In the rows, 128 means zero.
Where one turn sends some rows of the set: a few examples, then the rows asked
V: [133 129 160 162 134 101 103 117 120 125 118  85 124 131 171 109 151 123
 141 127 141 114 124 155 133 131 114 128 128]
L: [151 139 152 147 106  91  90 108 145  94 102 132 151 109 136 105 157 130
 139 102 123 142 142 145 138 170 124 161 145]
X: [131 103 146 158 117 132 122 115 119 107 113 124 131 135 168 116 158 139
 109  98 137 128 157 148 149 121 115 115 114]
H: [158 143 159 154 120  96  91  97 145 104 130 133 126 126 157 140 142 118
 136  90 125 131 154 166 131 144 128 189 116]
G: [153 140 129 156 125 113 126 120 102 108 100 121 138 112 114 143 138 139
 149  91 125 126 127 132 152 153 121 152 105]
N: [155 132 149 136 112 108 104 117 133 109 144 120 125 157 147 145 138 141
 118 102 120 137 169 140 141 153 140 183 129]
K: [162 130 156 147 134 112  95 126 138 114 141 124 119 132 128 149 143 139
 132 102 142 103 164 156 138 129 134 181 119]
C: [148 157 150 142 122 112 123 136 154 119 133 122 132 109 137 126 161 148
 147  97 137 107 123 123 145 163 111 150 148]
J: [118 104 137 164 118 118 117 111 122 113 117 115 132 130 158  99 157 143
 121 102 157 135 159 158 136 136 127 124 124]
F: [140 120 155 157 126 115 102 118 106 121 108  89 118 133 169 120 166 112
 125 113 122 110 135 154 142 121 116 123 119]
T: [167 160 161 145 109 119 118 117 150 116 144 122 115 134 160 159 132 141
 133  90 138 122 149 148 140 149 116 172 130]
D: [149 135 177 136 126 105 102  89 112 115 120  91 106 127 146 128 158 110
 122 108 124 123 140 131 129 143  92 118 102]
W: [147 139 177 132 122  89 100  88 123 126 120  98 105 134 143 106 141 123
 120 114 135 135 135 136 130 160  97 120 116]
Y: [131 134 137 132 121  92 110 116 154  95 125 109 133 122 133 106 162 129
 113 108 117 136 154 125 142 178 138 165 145]
U: [141 116 169 138 123 121 122  91 129 102 131 125 124 129 149 128 149 136
 112  93 138 138 158 121 138 138  88 108  98]
R: [154 130 156 143 135 104 102 138 168  97 126 109 140 102 119 128 146 141
 139 113 149 101 148 135 146 147 114 146 149]
Q: [130 144 131 157 150 101 140 121 131 101 115 117 130 112 131 138 140 116
 119  96 113 138 121 127 145 153 126 162 101]
Z: [134 106 159 137 127 107 116 100 136 120 144 126 127 136 140 117 143 148
 126  89 152 138 153 122 139 148  91 109 117]
M: [151 129 137 146 143 106 130 125 156 104  97  94 128 110 131 148 118 119
  96  94 129 132 136 136 155 147 114 150 119]
S: [165 113 132 146 121 102 104 115 125 102  88 102 154 120 128 151 117 131
 130  90 121 137 140 135 160 151 111 148 126]

M moves to S
L moves to C
And these:
U moves to X
T moves to N
W moves to Z

Where one turn sends some rows of the set: a few examples, then the rows asked
Nipom: [138 117 112 112 147 114 123 125 129 118 135 105  87 115 137 117 140 147
 111 122 113 141 117 162 117 122]
paze: [108 125 127 152 131 149 140 126 115 132 161 114 147 146 134 123 141 135
 129 103 110 132 116 124 140 105]
liv: [135 132 152 135 121 121 133 134 133 144 162 124 120 134 137 154 152 122
 133 126 154 143 114 126 134 122]
vof: [121 115 127 120 151 128 131 164 105 119 117 143 117 133 121 115 154 146
  99 140 103 124 110 144 125 116]
Koma: [116 119 126 153 128 145 138 131 117 145 152 116 136 163 137 131 146 128
 122 110 117 123 131 124 151 100]
Dur: [141 145 130 128 115 121 140 130 155 136 124 122 120 117 116 137 125 113
 133 170 119 135 138 140 110 124]
Pila: [136 117 159 120 153 128 131 139  99 102 132 127 118 146 106 122 111 130
 116 112 116 139 122 149 134 122]
sigun: [123 130  95 146 129 154 163 132 132 160 125 113 141 143 112 122 128 115
 120 144 114 123 116 143 124 109]
mogop: [129 128 104 161 139 148 168 131 141 154 141 110 141 131 121 112 129 130
 118 144 120 115 125 149 127 103]
mig: [124 122 137 117 162 129 143 153 124 124 119 149 117 153 129 109 148 144
 119 142 106 112 115 123 111 109]
Vob: [146 114 113 128 149 103 161 113 123 133  99 120 118 121 149 115 136 144
 122 138 119 122 117 132 127 138]
sigi: [122 118 135 106 171 119 134 156 118 114 117 146 124 136 137 122 146 143
 109 137 108 126 121 130 111 118]
tidel: [141 104 117 129 167 101 152 124 125 123 112 124 119 128 154 116 134 142
 110 124 115 120 117 142 123 140]
pom: [135 146 126 125 111 125 144 130 152 151 119 114 117 121 111 152 119 110
 118 152 127 141 139 146 117 126]
vug: [109 121 137 147 133 156 144 129 115 144 151  94 139 145 136 132 129 135
 127 115 112 132 116 115 146 117]
Sidu: [132 132 114 149 134 158 170 154 149 157 130 111 124 146 116 110 114 124
 126 139 125 131 121 141 122 109]
tulen: [141 133 143 127 112 139 137 130 150 138 115 114 119 116 122 138 127 107
 139 166 129 130 136 140 131 129]
tovek: [135 131 149 124 119 118 120 125 145 135 170 126 121 139 135 157 134 119
 122 131 131 139 130 129 146 115]
Dat: [110 124 146 149 126 145 151 131 126 139 157 115 144 151 145 132 147 139
 115 112 108 124 141 119 136 114]
ded: [140 116 112 115 142 124 131 120 127 110 133 116 105 109 132 129 126 142
 127 112 135 160 107 156 106 113]
radog: [134 109 109 116 154 128 129 119 118 108 126 116 104 119 139 113 130 141
 119 118 127 143 121 164  99 117]
lofa: [123 137 109 160 132 146 169 144 133 151 121 115 137 142 104 110 114 125
 119 137 111 124 124 144 119 115]
pupo: [140 136 153 137 117 102 129 122 133 136 163 125 122 129 142 148 146 124
 134 123 136 145 133 131 141 121]
liva: [149 118 113 127 158 106 162 131 124 119 112 121 110 129 139 126 145 132
  94 139 103 129 111 132 119 147]
lede: [138 117 142 110 161 119 136 139  91 106 127 134 121 135 113 115 115 129
 109 126 128 140 128 160 124 127]
Likam: [135 142 123 136 117 130 148 130 144 132 120 102 129 117 107 142 133 109
 133 155 132 143 154 150 115 122]
voz: [129 132 158 122 122 110 132 138 140 138 173 124 139 133 121 153 142 120
 131 135 133 141 128 146 132 125]
zor: [143 117 129 112 145 129 137 136  97  93 140 129 111 145 117 107 132 129
 105 118 125 146 128 152 140 132]

sigi moves to tidel
ded moves to Pila
Dat moves to mogop
And these:
vof moves to liva
sigun moves to pom
Sidu moves to tulen
Dur moves to pupo

